In the data rows, 128 means zero.
Some points, each followed by its number:
[132, 160, 134, 114, 83, 98, 129, 134, 162, 150, 141, 83, 170, 133, 120,
 96, 83, 146, 137, 150, 119, 136, 99, 109, 139, 138, 122, 143, 160, 142,
 137, 150, 156, 123, 110, 133, 112, 0, 122, 105, 135] 0
[199, 163, 144, 160, 70, 114, 170, 149, 157, 151, 148, 85, 163, 138, 131,
 104, 82, 135, 138, 130, 130, 188, 142, 159, 160, 106, 112, 131, 157, 136,
 113, 129, 123, 119, 96, 151, 62, 44, 189, 156, 117] 1
[126, 132, 123, 64, 98, 146, 154, 159, 178, 158, 161, 120, 171, 152, 142,
 129, 113, 136, 56, 134, 148, 162, 121, 122, 116, 82, 115, 113, 178, 168,
 161, 151, 125, 133, 104, 151, 74, 15, 151, 130, 94] 2
[97, 93, 113, 89, 89, 81, 64, 59, 87, 79, 106, 98, 150, 119, 83,
 98, 73, 137, 117, 141, 144, 123, 104, 101, 130, 113, 141, 151, 142, 107,
 101, 112, 107, 135, 129, 168, 85, 68, 123, 102, 88] 3
[134, 105, 162, 124, 106, 122, 118, 139, 123, 141, 146, 127, 177, 139, 108,
 112, 101, 149, 97, 136, 161, 149, 120, 99, 83, 79, 142, 133, 156, 113,
 86, 113, 118, 136, 123, 159, 77, 97, 142, 107, 133] 4
[152, 142, 121, 154, 133, 107, 129, 125, 148, 123, 125, 120, 143, 120, 106,
 115, 70, 105, 114, 136, 173, 125, 142, 117, 123, 120, 138, 205, 204, 212,
 151, 73, 123, 115, 147, 135, 159, 65, 150, 111, 107] 5
[203, 255, 128, 165, 166, 173, 197, 163, 169, 127, 165, 165, 162, 146, 139,
 127, 107, 137, 161, 156, 120, 71, 147, 171, 132, 164, 129, 134, 184, 164,
 211, 147, 110, 129, 237, 137, 129, 0, 109, 110, 129] 6
[136, 131, 138, 139, 98, 119, 161, 156, 153, 165, 137, 198, 157, 118, 129,
 120, 123, 138, 181, 145, 133, 165, 124, 141, 108, 159, 127, 133, 175, 144,
 122, 166, 126, 150, 159, 183, 174, 85, 156, 94, 133] 7
[131, 97, 118, 135, 151, 118, 169, 127, 104, 114, 115, 91, 148, 119, 136,
 179, 122, 159, 182, 104, 159, 111, 133, 158, 178, 155, 158, 152, 184, 172,
 138, 0, 141, 96, 144, 116, 246, 118, 110, 104, 110] 8
[125, 124, 108, 127, 95, 98, 154, 139, 127, 184, 149, 230, 169, 128, 126,
 130, 113, 128, 190, 196, 160, 222, 168, 148, 131, 125, 120, 148, 176, 138,
 142, 155, 109, 143, 73, 106, 130, 117, 115, 103, 126] 9
[112, 113, 138, 185, 161, 148, 146, 126, 124, 136, 122, 132, 145, 137, 142,
 104, 80, 89, 133, 152, 143, 186, 141, 147, 125, 95, 43, 65, 102, 96,
 156, 146, 123, 127, 82, 115, 157, 132, 138, 105, 87] 10
[166, 147, 158, 152, 82, 180, 166, 158, 79, 141, 153, 209, 181, 146, 135,
 112, 101, 158, 169, 156, 129, 175, 138, 113, 128, 115, 19, 133, 113, 137,
 126, 114, 108, 122, 111, 126, 159, 165, 192, 169, 144] 11
[106, 64, 111, 154, 152, 137, 203, 109, 78, 107, 78, 68, 208, 80, 195,
 141, 68, 131, 159, 0, 154, 25, 138, 120, 170, 150, 163, 167, 185, 164,
 148, 0, 191, 79, 226, 123, 180, 149, 152, 118, 122] 12
[122, 124, 100, 121, 108, 62, 174, 93, 98, 131, 120, 71, 143, 123, 148,
 106, 166, 139, 171, 0, 94, 35, 117, 133, 164, 114, 160, 153, 122, 154,
 255, 89, 160, 143, 136, 116, 142, 183, 168, 144, 115] 13
[92, 104, 93, 116, 141, 127, 163, 115, 60, 109, 84, 52, 123, 173, 142,
 143, 255, 105, 156, 73, 108, 182, 118, 122, 64, 55, 99, 85, 0, 82,
 164, 123, 140, 145, 0, 123, 153, 153, 133, 111, 123] 14
[136, 101, 99, 107, 97, 130, 89, 129, 6, 119, 152, 167, 134, 116, 107,
 99, 237, 82, 187, 187, 143, 174, 103, 98, 0, 63, 38, 126, 30, 89,
 126, 135, 142, 62, 168, 128, 129, 119, 101, 130, 1] 15
[109, 128, 148, 152, 146, 105, 98, 106, 81, 112, 58, 103, 172, 152, 152,
 183, 192, 119, 197, 154, 109, 143, 125, 131, 152, 104, 72, 105, 53, 124,
 114, 121, 114, 131, 146, 152, 135, 136, 103, 93, 143] 16
[101, 129, 142, 179, 195, 171, 115, 136, 140, 172, 160, 169, 135, 120, 99,
 95, 135, 94, 163, 156, 138, 190, 168, 196, 190, 166, 120, 137, 89, 137,
 143, 147, 106, 104, 83, 115, 135, 161, 117, 110, 118] 17
[130, 152, 151, 146, 126, 92, 62, 87, 95, 123, 103, 130, 114, 107, 79,
 68, 95, 115, 194, 150, 108, 138, 101, 136, 129, 112, 49, 107, 93, 125,
 126, 137, 129, 106, 135, 141, 142, 156, 145, 127, 108] 18
[109, 101, 84, 105, 118, 132, 127, 111, 113, 138, 117, 135, 140, 102, 98,
 93, 104, 150, 190, 174, 120, 127, 104, 115, 137, 128, 110, 133, 139, 146,
 113, 132, 117, 163, 129, 128, 108, 154, 131, 142, 134] 19
[120, 119, 123, 137, 153, 154, 118, 91, 69, 107, 106, 120, 157, 121, 137,
 142, 141, 175, 189, 192, 149, 171, 112, 121, 134, 137, 135, 167, 167, 134,
 150, 146, 134, 158, 140, 141, 159, 170, 117, 145, 62] 20
[130, 137, 148, 149, 116, 109, 137, 120, 127, 93, 144, 148, 189, 164, 165,
 149, 127, 119, 46, 153, 105, 140, 119, 113, 109, 111, 93, 93, 137, 84,
 158, 149, 130, 133, 113, 127, 133, 144, 142, 137, 58] 21
[130, 84, 81, 88, 76, 105, 128, 112, 153, 151, 147, 129, 172, 145, 114,
 126, 75, 112, 125, 157, 127, 155, 134, 124, 141, 96, 118, 139, 145, 104,
 116, 124, 114, 150, 128, 135, 133, 147, 153, 168, 160] 22
[120, 105, 131, 113, 121, 130, 141, 132, 143, 129, 161, 156, 186, 153, 114,
 152, 85, 110, 70, 125, 92, 103, 87, 98, 135, 124, 172, 140, 140, 102,
 112, 138, 141, 172, 142, 152, 131, 124, 131, 115, 86] 23
[152, 151, 110, 123, 109, 91, 137, 108, 136, 141, 133, 159, 186, 140, 115,
 118, 75, 123, 127, 163, 119, 111, 101, 125, 116, 113, 98, 110, 127, 111,
 109, 119, 120, 165, 99, 127, 123, 139, 159, 163, 178] 24
[110, 141, 94, 131, 148, 114, 86, 124, 141, 150, 163, 126, 125, 75, 67,
 106, 101, 126, 121, 122, 98, 143, 148, 121, 107, 112, 77, 116, 163, 171,
 162, 188, 134, 153, 101, 96, 104, 111, 123, 130, 107] 25
[154, 156, 146, 130, 164, 139, 109, 148, 132, 129, 132, 119, 178, 134, 121,
 174, 101, 156, 154, 161, 135, 166, 128, 125, 147, 157, 104, 121, 161, 140,
 172, 180, 184, 209, 168, 174, 133, 143, 166, 166, 154] 26
[103, 196, 154, 135, 145, 153, 91, 112, 102, 89, 101, 104, 161, 116, 148,
 255, 84, 112, 129, 49, 90, 0, 145, 129, 140, 185, 137, 184, 186, 183,
 168, 185, 176, 212, 255, 151, 117, 99, 133, 97, 109] 27
[139, 171, 158, 153, 151, 113, 94, 124, 144, 126, 161, 126, 132, 138, 80,
 98, 101, 131, 156, 145, 127, 128, 127, 85, 103, 142, 123, 137, 136, 145,
 131, 146, 128, 152, 138, 99, 99, 134, 143, 147, 154] 28
[133, 134, 125, 144, 111, 101, 115, 126, 156, 140, 160, 150, 141, 208, 129,
 149, 114, 115, 174, 152, 162, 162, 114, 110, 136, 166, 146, 115, 85, 107,
 109, 95, 98, 104, 126, 110, 112, 125, 148, 137, 144] 29
[133, 120, 117, 80, 84, 107, 92, 126, 104, 171, 117, 126, 136, 152, 140,
 125, 62, 135, 64, 94, 90, 137, 143, 144, 152, 180, 84, 139, 91, 109,
 125, 128, 115, 37, 132, 111, 114, 113, 113, 124, 0] 30
[125, 137, 150, 118, 122, 91, 89, 109, 85, 111, 106, 122, 120, 135, 120,
 124, 88, 82, 82, 108, 101, 165, 115, 143, 122, 188, 97, 110, 108, 107,
 118, 117, 80, 121, 100, 104, 135, 135, 113, 109, 134] 31
[126, 123, 129, 129, 130, 122, 123, 128, 118, 94, 95, 73, 74, 89, 108,
 107, 113, 121, 113, 119, 111, 108, 163, 219, 136, 201, 98, 96, 122, 114,
 112, 107, 89, 97, 122, 125, 152, 189, 186, 155, 142] 32
[124, 118, 152, 146, 132, 106, 141, 128, 121, 152, 137, 115, 143, 131, 169,
 155, 131, 115, 108, 112, 124, 94, 155, 168, 114, 169, 79, 75, 88, 99,
 86, 133, 128, 180, 199, 132, 96, 128, 112, 129, 137] 33
[107, 94, 98, 145, 118, 76, 134, 96, 93, 103, 91, 121, 156, 161, 156,
 144, 127, 147, 122, 182, 160, 148, 160, 173, 150, 232, 149, 147, 142, 149,
 132, 151, 109, 126, 155, 132, 142, 151, 152, 126, 105] 34
[150, 170, 149, 129, 127, 108, 103, 130, 113, 109, 125, 111, 124, 88, 122,
 134, 105, 138, 158, 150, 114, 73, 99, 154, 113, 248, 121, 141, 164, 161,
 181, 167, 146, 126, 226, 76, 100, 142, 133, 161, 162] 35
[120, 150, 170, 187, 159, 103, 99, 94, 82, 128, 126, 140, 121, 118, 128,
 123, 65, 122, 108, 145, 128, 189, 144, 206, 150, 229, 134, 134, 137, 116,
 99, 99, 99, 110, 197, 124, 111, 99, 79, 93, 93] 36
[126, 134, 114, 122, 108, 112, 153, 238, 110, 168, 138, 141, 145, 132, 130,
 84, 29, 147, 25, 159, 162, 200, 166, 190, 160, 171, 213, 142, 139, 171,
 148, 164, 164, 146, 132, 125, 123, 122, 135, 140, 27] 37
[113, 113, 126, 161, 159, 128, 154, 167, 146, 155, 159, 124, 101, 123, 96,
 117, 101, 137, 100, 154, 152, 208, 129, 110, 112, 118, 191, 141, 161, 150,
 131, 137, 144, 178, 143, 177, 151, 153, 152, 135, 137] 38
[126, 119, 131, 124, 124, 95, 133, 106, 118, 125, 129, 139, 126, 99, 79,
 120, 107, 160, 125, 160, 126, 199, 158, 156, 150, 153, 174, 117, 133, 139,
 115, 114, 132, 147, 117, 155, 126, 116, 140, 100, 136] 39
[142, 137, 143, 109, 141, 161, 172, 198, 140, 111, 128, 131, 147, 106, 122,
 170, 122, 150, 82, 161, 155, 189, 165, 142, 137, 130, 255, 135, 125, 147,
 78, 90, 109, 132, 138, 150, 127, 96, 110, 115, 181] 40
[108, 88, 155, 141, 158, 136, 175, 143, 123, 113, 121, 133, 153, 152, 111,
 150, 98, 128, 137, 174, 156, 163, 113, 120, 110, 183, 121, 103, 127, 105,
 121, 159, 176, 183, 156, 136, 122, 96, 105, 95, 101] 41
[78, 145, 101, 136, 150, 164, 165, 132, 137, 113, 106, 119, 127, 116, 137,
 198, 118, 132, 147, 131, 98, 53, 101, 93, 109, 182, 106, 91, 118, 101,
 115, 168, 160, 211, 237, 118, 98, 112, 123, 113, 108] 42
[129, 184, 147, 132, 144, 121, 85, 124, 127, 145, 151, 148, 99, 156, 125,
 128, 55, 124, 131, 131, 150, 194, 163, 117, 91, 87, 47, 96, 159, 146,
 144, 137, 122, 123, 149, 126, 146, 166, 163, 162, 163] 43
[150, 135, 140, 168, 141, 97, 121, 94, 118, 141, 153, 184, 146, 188, 164,
 134, 83, 125, 120, 125, 127, 143, 118, 101, 89, 94, 88, 131, 171, 130,
 138, 134, 148, 120, 94, 111, 99, 112, 123, 124, 130] 44
[165, 162, 160, 160, 147, 138, 113, 134, 138, 122, 149, 126, 110, 161, 160,
 175, 131, 155, 165, 104, 139, 93, 117, 134, 137, 137, 122, 151, 165, 134,
 126, 108, 111, 91, 114, 134, 124, 160, 149, 162, 165] 45
[95, 80, 151, 150, 153, 148, 133, 109, 96, 87, 99, 89, 51, 150, 155,
 83, 90, 127, 172, 70, 142, 74, 95, 117, 135, 124, 134, 168, 188, 149,
 139, 121, 164, 115, 150, 122, 104, 114, 90, 84, 66] 46
[96, 97, 111, 122, 146, 99, 64, 96, 115, 136, 142, 113, 31, 156, 118,
 130, 82, 165, 179, 151, 122, 134, 142, 95, 118, 134, 110, 118, 93, 93,
 71, 116, 111, 26, 125, 112, 130, 171, 158, 153, 107] 47
[124, 98, 123, 136, 137, 118, 51, 88, 105, 126, 127, 114, 13, 154, 140,
 103, 74, 113, 104, 126, 132, 147, 165, 104, 111, 125, 116, 125, 96, 97,
 113, 107, 126, 76, 97, 101, 94, 107, 98, 108, 138] 48
[132, 74, 152, 159, 142, 165, 140, 156, 167, 99, 137, 86, 46, 145, 70,
 70, 81, 106, 139, 151, 152, 170, 191, 128, 133, 133, 124, 140, 121, 70,
 113, 112, 144, 124, 121, 104, 74, 79, 83, 94, 113] 49
[138, 152, 140, 155, 170, 164, 194, 220, 196, 196, 161, 134, 29, 139, 144,
 153, 196, 163, 184, 131, 154, 116, 140, 130, 133, 157, 135, 136, 147, 156,
 116, 127, 127, 122, 119, 115, 138, 170, 124, 141, 151] 50
[125, 162, 128, 152, 163, 141, 168, 169, 183, 174, 140, 156, 29, 158, 143,
 153, 171, 128, 173, 98, 146, 88, 130, 123, 139, 146, 123, 108, 98, 139,
 101, 132, 105, 109, 106, 72, 129, 143, 98, 155, 144] 51
[128, 116, 136, 121, 133, 165, 106, 148, 122, 89, 147, 121, 44, 197, 200,
 117, 219, 122, 105, 0, 94, 22, 129, 59, 137, 130, 99, 158, 63, 144,
 167, 88, 254, 137, 106, 124, 136, 124, 116, 127, 131] 52
[107, 133, 140, 155, 147, 145, 139, 138, 124, 85, 112, 69, 0, 225, 130,
 100, 244, 187, 234, 137, 172, 122, 121, 11, 115, 142, 111, 125, 0, 95,
 128, 123, 168, 117, 62, 105, 110, 140, 112, 131, 118] 53
[128, 114, 104, 123, 109, 115, 109, 94, 12, 165, 139, 118, 0, 209, 133,
 114, 0, 157, 167, 175, 156, 200, 195, 98, 134, 124, 23, 131, 0, 173,
 116, 127, 109, 0, 144, 129, 166, 165, 161, 170, 0] 54
[147, 177, 174, 183, 171, 188, 132, 88, 84, 80, 133, 94, 0, 124, 110,
 101, 160, 149, 164, 207, 140, 173, 166, 72, 140, 144, 85, 165, 62, 161,
 140, 133, 145, 83, 134, 117, 124, 147, 138, 157, 44] 55
[136, 159, 140, 149, 160, 243, 163, 119, 112, 53, 127, 118, 52, 150, 121,
 151, 240, 120, 123, 149, 127, 172, 172, 89, 112, 90, 67, 115, 46, 74,
 84, 97, 137, 126, 117, 104, 105, 116, 105, 138, 95] 56
[121, 108, 129, 104, 29, 143, 155, 133, 140, 133, 143, 57, 165, 123, 128,
 103, 97, 189, 97, 135, 105, 134, 133, 146, 131, 115, 101, 143, 206, 204,
 197, 189, 156, 173, 126, 144, 76, 0, 149, 111, 4] 57
Which point above is nearest to each new point, looking only along the 2 directions in which the numbered points spread most? Its number follows each.
[108, 98, 120, 115, 147, 131, 137, 122, 71, 125, 152, 104, 124, 105, 118,
 131, 142, 171, 129, 136, 79, 107, 106, 151, 137, 192, 105, 153, 149, 164,
 153, 156, 138, 170, 154, 150, 170, 167, 126, 131, 125] 33
[86, 120, 119, 150, 163, 169, 153, 175, 149, 152, 133, 115, 170, 202, 148,
 98, 244, 143, 182, 165, 122, 110, 126, 168, 132, 122, 162, 116, 65, 125,
 166, 163, 171, 161, 0, 118, 214, 119, 91, 84, 106] 16
[139, 126, 133, 107, 127, 119, 126, 166, 119, 124, 156, 151, 192, 133, 120,
 140, 98, 113, 88, 178, 205, 193, 136, 135, 145, 135, 165, 160, 163, 97,
 135, 148, 120, 129, 116, 128, 139, 157, 145, 172, 127] 1
[143, 151, 171, 172, 172, 129, 69, 119, 114, 125, 126, 116, 0, 116, 98,
 77, 169, 133, 160, 122, 118, 95, 123, 140, 100, 104, 88, 143, 72, 145,
 135, 115, 140, 77, 124, 112, 98, 102, 60, 90, 124] 16
[137, 155, 165, 95, 160, 172, 146, 141, 137, 131, 96, 66, 137, 118, 132,
 174, 136, 128, 46, 137, 110, 146, 121, 95, 91, 72, 132, 85, 117, 85,
 117, 149, 138, 189, 167, 150, 201, 149, 140, 116, 129] 33
[131, 49, 113, 124, 158, 147, 146, 117, 86, 81, 105, 147, 188, 92, 129,
 110, 97, 132, 134, 116, 127, 106, 47, 128, 96, 95, 115, 144, 184, 118,
 119, 97, 49, 91, 80, 91, 86, 115, 132, 145, 232] 34
[128, 107, 117, 110, 52, 137, 148, 126, 169, 123, 113, 53, 141, 119, 122,
 103, 100, 123, 69, 110, 107, 122, 121, 111, 99, 105, 83, 107, 124, 94,
 72, 130, 106, 103, 177, 120, 198, 27, 167, 114, 118] 41
[141, 137, 133, 86, 143, 116, 132, 163, 122, 145, 131, 148, 187, 106, 134,
 157, 69, 106, 12, 122, 127, 88, 71, 122, 100, 126, 171, 98, 157, 127,
 149, 159, 135, 169, 133, 139, 136, 141, 141, 155, 194] 5
[135, 255, 127, 128, 128, 99, 60, 124, 144, 177, 191, 168, 91, 128, 103,
 135, 116, 106, 161, 142, 90, 137, 119, 143, 145, 187, 127, 98, 159, 123,
 126, 147, 109, 140, 255, 144, 148, 145, 132, 130, 131] 34
[183, 158, 161, 152, 132, 101, 118, 81, 136, 116, 132, 160, 159, 131, 107,
 128, 83, 149, 159, 144, 140, 130, 138, 117, 118, 93, 99, 111, 132, 140,
 147, 171, 149, 159, 143, 142, 147, 148, 125, 125, 171] 41
[97, 113, 91, 134, 171, 124, 152, 114, 122, 139, 122, 127, 2, 159, 150,
 143, 135, 127, 155, 123, 110, 170, 168, 170, 162, 119, 121, 122, 172, 157,
 145, 135, 170, 143, 129, 167, 152, 138, 103, 107, 117] 32
[117, 78, 66, 88, 87, 103, 123, 164, 139, 149, 163, 122, 17, 120, 176,
 180, 182, 74, 83, 0, 77, 0, 102, 86, 115, 113, 113, 178, 145, 152,
 151, 91, 177, 146, 214, 126, 138, 146, 114, 136, 122] 13
[119, 117, 58, 103, 101, 137, 129, 142, 112, 153, 131, 92, 191, 176, 120,
 94, 191, 112, 145, 15, 97, 70, 156, 170, 137, 81, 136, 114, 40, 67,
 169, 104, 198, 178, 0, 112, 226, 136, 88, 144, 144] 51
[162, 152, 153, 131, 100, 153, 130, 122, 86, 120, 124, 131, 168, 127, 115,
 92, 68, 97, 47, 131, 127, 178, 144, 136, 151, 119, 160, 140, 162, 132,
 134, 185, 145, 150, 90, 156, 164, 126, 183, 127, 151] 1
[116, 92, 104, 90, 91, 80, 137, 125, 137, 133, 130, 157, 192, 183, 167,
 149, 107, 106, 93, 113, 100, 141, 140, 164, 151, 145, 174, 155, 193, 122,
 133, 150, 113, 132, 105, 122, 76, 129, 120, 102, 182] 5
[134, 210, 144, 169, 169, 157, 97, 117, 165, 142, 118, 134, 150, 118, 109,
 111, 96, 140, 170, 166, 130, 171, 116, 111, 114, 150, 126, 151, 203, 170,
 137, 155, 102, 125, 105, 159, 140, 174, 155, 151, 143] 36
[153, 193, 153, 144, 144, 127, 173, 137, 148, 133, 133, 154, 200, 188, 172,
 135, 53, 43, 82, 112, 100, 138, 134, 151, 133, 175, 140, 139, 174, 141,
 103, 138, 114, 130, 179, 144, 133, 144, 154, 150, 145] 5
[167, 165, 197, 189, 145, 145, 101, 98, 119, 97, 126, 110, 0, 102, 119,
 146, 255, 125, 135, 12, 67, 76, 80, 96, 115, 106, 88, 116, 0, 130,
 149, 157, 151, 148, 123, 111, 104, 135, 88, 115, 147] 52
[106, 80, 186, 173, 182, 165, 169, 147, 113, 139, 87, 88, 156, 141, 162,
 232, 86, 126, 73, 98, 160, 65, 75, 140, 145, 107, 98, 90, 108, 102,
 58, 34, 62, 99, 119, 85, 110, 117, 109, 134, 103] 45
[103, 104, 125, 136, 129, 99, 126, 86, 85, 94, 111, 124, 115, 165, 162,
 124, 111, 151, 146, 138, 111, 127, 114, 127, 103, 186, 106, 129, 127, 119,
 127, 147, 140, 149, 132, 120, 115, 154, 128, 126, 127] 32
[130, 108, 170, 139, 165, 184, 223, 186, 218, 172, 143, 160, 209, 136, 156,
 121, 108, 134, 164, 164, 128, 130, 23, 102, 123, 121, 150, 167, 178, 139,
 124, 124, 127, 163, 161, 185, 139, 161, 129, 138, 191] 5
[135, 92, 112, 155, 146, 145, 123, 119, 114, 83, 82, 98, 29, 130, 199,
 202, 255, 144, 201, 0, 131, 0, 110, 77, 83, 93, 121, 118, 29, 129,
 142, 141, 133, 168, 121, 53, 59, 104, 107, 136, 136] 52
[149, 151, 110, 148, 100, 86, 88, 74, 132, 129, 153, 211, 175, 134, 126,
 109, 85, 173, 187, 162, 117, 133, 117, 114, 128, 125, 101, 100, 119, 94,
 141, 143, 132, 124, 118, 144, 166, 164, 165, 150, 157] 30
[87, 152, 130, 153, 174, 93, 69, 135, 110, 114, 130, 75, 0, 144, 91,
 149, 255, 127, 146, 0, 85, 34, 109, 0, 119, 33, 92, 103, 0, 155,
 141, 118, 99, 72, 75, 102, 134, 126, 85, 114, 124] 53
[137, 187, 136, 171, 139, 125, 93, 91, 151, 133, 118, 98, 151, 106, 126,
 120, 85, 146, 179, 178, 144, 155, 125, 152, 107, 137, 110, 103, 134, 124,
 87, 149, 158, 182, 192, 160, 107, 123, 119, 140, 154] 41
[104, 82, 99, 78, 121, 115, 173, 175, 190, 164, 154, 141, 162, 175, 152,
 137, 125, 133, 143, 143, 151, 76, 66, 82, 87, 56, 70, 65, 110, 132,
 117, 152, 137, 127, 141, 148, 71, 125, 89, 112, 135] 20
[148, 194, 153, 158, 149, 145, 128, 156, 134, 102, 100, 90, 0, 124, 162,
 201, 255, 148, 183, 0, 124, 0, 173, 146, 147, 113, 115, 121, 31, 123,
 171, 127, 107, 150, 175, 115, 134, 131, 75, 101, 124] 52
[97, 144, 134, 139, 137, 112, 89, 104, 165, 178, 167, 140, 166, 137, 128,
 157, 115, 112, 118, 114, 66, 121, 118, 127, 133, 173, 80, 102, 134, 142,
 80, 109, 83, 86, 83, 109, 104, 137, 134, 119, 124] 19
[140, 89, 146, 136, 139, 90, 165, 101, 87, 125, 98, 104, 106, 114, 224,
 153, 124, 103, 129, 0, 138, 0, 109, 94, 113, 133, 128, 201, 138, 179,
 149, 0, 239, 68, 241, 78, 77, 132, 150, 125, 144] 13
[122, 123, 109, 103, 56, 69, 85, 93, 131, 146, 121, 118, 148, 108, 112,
 89, 87, 110, 62, 117, 117, 128, 100, 121, 121, 128, 123, 104, 141, 100,
 71, 117, 237, 165, 152, 133, 255, 0, 137, 113, 120] 40
[150, 155, 156, 36, 122, 99, 130, 129, 132, 149, 145, 158, 180, 140, 147,
 143, 139, 177, 66, 139, 114, 164, 129, 144, 146, 148, 212, 119, 128, 130,
 86, 98, 123, 157, 141, 161, 148, 127, 152, 102, 141] 40
[105, 100, 153, 166, 185, 176, 146, 172, 161, 151, 108, 112, 0, 145, 118,
 78, 162, 134, 158, 142, 126, 111, 98, 105, 100, 92, 105, 126, 93, 118,
 121, 102, 116, 112, 112, 136, 149, 151, 169, 137, 137] 16
[152, 65, 166, 201, 124, 152, 170, 165, 203, 181, 180, 160, 190, 95, 135,
 109, 111, 125, 137, 147, 110, 105, 59, 99, 113, 104, 111, 116, 139, 98,
 85, 95, 94, 113, 109, 111, 95, 130, 158, 156, 207] 41
[177, 118, 152, 94, 63, 72, 89, 156, 100, 115, 109, 117, 166, 69, 116,
 123, 96, 124, 94, 152, 140, 185, 159, 127, 147, 126, 112, 143, 176, 174,
 187, 163, 125, 142, 109, 111, 123, 153, 149, 177, 68] 1
[175, 172, 145, 97, 136, 114, 183, 226, 156, 165, 141, 120, 156, 112, 76,
 121, 96, 131, 64, 153, 120, 177, 147, 146, 136, 148, 221, 155, 196, 184,
 145, 167, 133, 141, 127, 151, 170, 198, 173, 174, 98] 57
[129, 178, 163, 201, 196, 171, 145, 97, 124, 105, 135, 141, 121, 125, 116,
 134, 102, 111, 112, 111, 100, 138, 122, 110, 120, 111, 105, 123, 150, 154,
 152, 162, 152, 171, 125, 128, 112, 101, 129, 113, 113] 33
[109, 107, 139, 166, 162, 124, 104, 88, 90, 101, 141, 124, 155, 136, 167,
 206, 98, 142, 173, 53, 137, 0, 139, 140, 125, 121, 90, 110, 132, 119,
 121, 99, 135, 125, 255, 114, 103, 116, 105, 120, 125] 13
[71, 66, 90, 120, 132, 116, 121, 99, 101, 138, 129, 123, 103, 157, 132,
 118, 136, 149, 177, 183, 150, 142, 129, 101, 126, 155, 95, 121, 114, 117,
 161, 151, 114, 121, 116, 116, 103, 111, 79, 66, 91] 18
[118, 151, 146, 104, 132, 151, 128, 88, 133, 113, 129, 171, 174, 155, 127,
 104, 99, 110, 49, 123, 91, 103, 105, 82, 87, 99, 129, 114, 174, 135,
 102, 133, 109, 134, 131, 126, 171, 139, 127, 135, 143] 34
[93, 1, 121, 157, 138, 90, 115, 42, 108, 99, 101, 119, 173, 135, 159,
 166, 159, 143, 157, 138, 123, 122, 45, 95, 96, 59, 80, 111, 157, 103,
 120, 121, 75, 113, 108, 116, 85, 128, 111, 109, 198] 32
[93, 51, 85, 74, 140, 158, 143, 148, 81, 98, 118, 156, 185, 135, 132,
 127, 86, 118, 43, 124, 110, 125, 95, 97, 108, 111, 255, 139, 176, 145,
 122, 153, 148, 186, 149, 171, 126, 154, 160, 126, 200] 5
[89, 58, 120, 67, 111, 103, 126, 155, 148, 129, 141, 133, 173, 135, 101,
 112, 95, 139, 111, 121, 97, 145, 120, 135, 128, 88, 166, 148, 166, 142,
 144, 161, 140, 142, 110, 129, 55, 132, 115, 107, 164] 40
[132, 162, 117, 147, 147, 136, 124, 117, 146, 107, 132, 101, 82, 130, 124,
 159, 125, 123, 154, 140, 131, 118, 181, 177, 194, 181, 171, 157, 175, 137,
 102, 148, 102, 203, 245, 121, 110, 142, 123, 155, 158] 35
[102, 62, 108, 61, 101, 135, 145, 170, 164, 134, 149, 161, 185, 158, 116,
 115, 94, 91, 42, 68, 62, 114, 93, 127, 118, 89, 154, 124, 139, 114,
 110, 127, 134, 125, 102, 99, 0, 144, 164, 164, 189] 40
[150, 124, 109, 87, 85, 174, 136, 143, 144, 127, 121, 142, 170, 89, 130,
 131, 124, 144, 96, 133, 122, 106, 109, 104, 126, 109, 95, 133, 155, 136,
 165, 138, 124, 117, 105, 135, 126, 159, 159, 164, 119] 34
[99, 16, 105, 110, 90, 127, 151, 143, 173, 138, 106, 103, 150, 134, 85,
 112, 115, 118, 195, 140, 147, 139, 134, 173, 193, 128, 129, 129, 151, 171,
 169, 171, 156, 148, 145, 145, 99, 140, 106, 124, 134] 34
[122, 119, 121, 151, 133, 115, 105, 122, 118, 85, 131, 109, 149, 64, 102,
 125, 113, 105, 108, 157, 118, 200, 157, 142, 99, 77, 83, 128, 177, 109,
 103, 113, 99, 118, 116, 111, 99, 111, 114, 141, 118] 43
[107, 116, 85, 61, 44, 110, 114, 128, 114, 111, 111, 122, 178, 83, 106,
 97, 99, 111, 38, 107, 89, 123, 133, 134, 116, 106, 163, 113, 183, 151,
 146, 154, 147, 172, 131, 157, 114, 173, 149, 133, 127] 5
[181, 145, 116, 61, 72, 120, 99, 124, 143, 145, 143, 142, 183, 96, 113,
 147, 134, 125, 66, 108, 50, 116, 117, 91, 133, 134, 201, 171, 182, 140,
 143, 132, 111, 168, 140, 178, 188, 163, 162, 162, 184] 5
[104, 149, 130, 130, 125, 131, 28, 127, 77, 91, 26, 52, 0, 82, 122,
 107, 159, 121, 140, 124, 132, 161, 145, 198, 121, 151, 126, 121, 83, 118,
 131, 116, 97, 0, 98, 88, 100, 124, 93, 130, 144] 55
[142, 134, 150, 80, 123, 120, 113, 115, 103, 115, 101, 130, 155, 94, 116,
 153, 114, 151, 96, 159, 160, 207, 147, 138, 108, 82, 226, 134, 194, 158,
 126, 121, 81, 98, 84, 104, 75, 107, 125, 124, 177] 1
[171, 103, 121, 63, 76, 74, 110, 122, 143, 126, 119, 96, 137, 89, 104,
 109, 115, 122, 130, 109, 81, 98, 41, 117, 126, 136, 130, 139, 177, 140,
 92, 96, 118, 87, 96, 93, 25, 120, 128, 172, 205] 34
[105, 116, 117, 146, 110, 105, 120, 16, 99, 113, 117, 108, 169, 17, 118,
 79, 52, 61, 116, 146, 94, 170, 116, 136, 163, 166, 167, 195, 173, 143,
 145, 129, 143, 181, 153, 158, 168, 162, 127, 116, 136] 5
[147, 80, 95, 154, 138, 155, 133, 131, 156, 169, 154, 156, 189, 152, 156,
 148, 89, 152, 172, 218, 255, 129, 196, 151, 163, 113, 85, 156, 153, 172,
 169, 0, 164, 102, 149, 100, 255, 180, 137, 147, 113] 28
[122, 171, 158, 165, 180, 138, 140, 176, 156, 141, 119, 115, 3, 179, 124,
 113, 208, 156, 203, 159, 164, 104, 154, 106, 148, 120, 98, 112, 65, 119,
 107, 110, 127, 126, 102, 124, 113, 136, 105, 119, 155] 56
[116, 112, 106, 51, 123, 106, 148, 187, 126, 131, 109, 107, 147, 98, 104,
 161, 119, 120, 38, 120, 83, 159, 133, 153, 149, 158, 202, 104, 172, 146,
 135, 134, 101, 118, 97, 101, 105, 119, 86, 131, 69] 40
